[[ 32 -22  18]
 [ 29 -18   7]
 [ 31 -20   7]]
->
[[-22  18]
 [-18   7]]

[[  2 -13  10 -16]
 [ 39  -4   8  -4]
 [ 14  15 -15  18]
 [ 11  24  -7  -7]]
->
[[-13  10]
 [ -4   8]]

[[ -2 -21 -13 -26]
 [-11  12   8  -2]
 [  5 -18  -9 -18]
 [  3 -29 -14 -30]]
->
[[-21 -13]
 [ 12   8]]

[[ -2   5  14  -2   0]
 [ -3   2  -6 -29  -3]]
->
[[ 5 14]
 [ 2 -6]]

[[  5  13  11  -2  -5]
 [  3  12  12 -29  17]
 [-13 -33  -2   7 -11]]
->
[[13 11]
 [12 12]]

[[ 12  35  -6]
 [  4 -25   2]]
->
[[ 35  -6]
 [-25   2]]

[[ -1  15  -9  35]
 [ -1  33  15 -14]
 [  0  16  -8  35]]
->
[[15 -9]
 [33 15]]

[[  2   1  10]
 [  4  -9  34]
 [ -1   9  35]
 [  5   7 -31]]
->
[[ 1 10]
 [-9 34]]
---
[[-38   8   4]
 [-11   1   6]
 [ 13 -25  -7]]
->
[[ 13 -25  -7]
 [-38   8   4]
 [-11   1   6]]

[[  8  -5]
 [ -1 -33]
 [  3  12]
 [ 24  21]
 [  2 -32]]
->
[[  2 -32]
 [  8  -5]
 [ -1 -33]
 [  3  12]
 [ 24  21]]

[[-10   4]
 [ -9  16]
 [ -3  -7]
 [  3  -6]
 [-19  28]
 [  6  11]
 [ -4 -24]
 [  1 -15]
 [  4  10]
 [-14  14]]
->
[[-14  14]
 [-10   4]
 [ -9  16]
 [ -3  -7]
 [  3  -6]
 [-19  28]
 [  6  11]
 [ -4 -24]
 [  1 -15]
 [  4  10]]

[[-16 -21 -13   6  10 -14 -29  10   1  27   6  14]
 [ 23  19 -16   6 -12   1  17 -16  -1   3  14 -18]
 [ -7  -7 -33 -21   5  33   2  39   5   9 -14  11]
 [  9   7  -4  -7  14  15  -1  12 -24  11  15 -15]
 [ 11 -21  -7 -19 -16  11 -29  10   8   5   3  13]
 [-11   2 -21  31  -1  24 -29   2 -11  16  -3  -7]]
->
[[-11   2 -21  31  -1  24 -29   2 -11  16  -3  -7]
 [-16 -21 -13   6  10 -14 -29  10   1  27   6  14]
 [ 23  19 -16   6 -12   1  17 -16  -1   3  14 -18]
 [ -7  -7 -33 -21   5  33   2  39   5   9 -14  11]
 [  9   7  -4  -7  14  15  -1  12 -24  11  15 -15]
 [ 11 -21  -7 -19 -16  11 -29  10   8   5   3  13]]

[[ 18 -27 -29   8 -26  27  -3  19   1]
 [ -9 -11  31   3  -3  31  17  12  22]
 [ 13  21  23   2 -17 -31  25  26  29]
 [ 33  16  15 -26 -29  -3   9  -2 -12]
 [  8  27  -2  -7  -5  -8  20   7   5]
 [-30   1   2 -19  -6  -2 -25   4 -29]
 [  3  21 -17  25 -29  28  24   0  -5]
 [-23  26   0 -31 -16  -5 -29  31 -23]
 [-16  -5 -26 -23  -9  -4  30  -2  23]
 [-25 -10 -27   5   8 -22 -25  20 -12]]
->
[[-25 -10 -27   5   8 -22 -25  20 -12]
 [ 18 -27 -29   8 -26  27  -3  19   1]
 [ -9 -11  31   3  -3  31  17  12  22]
 [ 13  21  23   2 -17 -31  25  26  29]
 [ 33  16  15 -26 -29  -3   9  -2 -12]
 [  8  27  -2  -7  -5  -8  20   7   5]
 [-30   1   2 -19  -6  -2 -25   4 -29]
 [  3  21 -17  25 -29  28  24   0  -5]
 [-23  26   0 -31 -16  -5 -29  31 -23]
 [-16  -5 -26 -23  -9  -4  30  -2  23]]

[[-17 -14  -1 -11   4  11   0  19]
 [-20 -30  -2  16   8  22   9 -20]
 [ -1   2   3  -1  -7   8 -19  -5]]
->
[[ -1   2   3  -1  -7   8 -19  -5]
 [-17 -14  -1 -11   4  11   0  19]
 [-20 -30  -2  16   8  22   9 -20]]

[[ -9 -38 -11  -4   2 -11 -13  11]
 [-23  -3 -18  -4  -4  -9 -18  -3]
 [ -9 -36  18  21  29   5   0  29]
 [ -8  -3  14  20  28   6   1  30]
 [ -5 -28   6   3   8  -4  -2  -1]
 [ -5 -39  18  20  27  -6   0  10]
 [-23  -3 -18  -5  -3  -5 -18  18]
 [ -4 -38  17  13  -2 -12  -2 -11]]
->
[[ -4 -38  17  13  -2 -12  -2 -11]
 [ -9 -38 -11  -4   2 -11 -13  11]
 [-23  -3 -18  -4  -4  -9 -18  -3]
 [ -9 -36  18  21  29   5   0  29]
 [ -8  -3  14  20  28   6   1  30]
 [ -5 -28   6   3   8  -4  -2  -1]
 [ -5 -39  18  20  27  -6   0  10]
 [-23  -3 -18  -5  -3  -5 -18  18]]

[[ 18 -12 -13]
 [ 12 -20 -11]
 [  0   9   1]
 [-32  -6   9]
 [-28  21  28]]
->
[[-28  21  28]
 [ 18 -12 -13]
 [ 12 -20 -11]
 [  0   9   1]
 [-32  -6   9]]
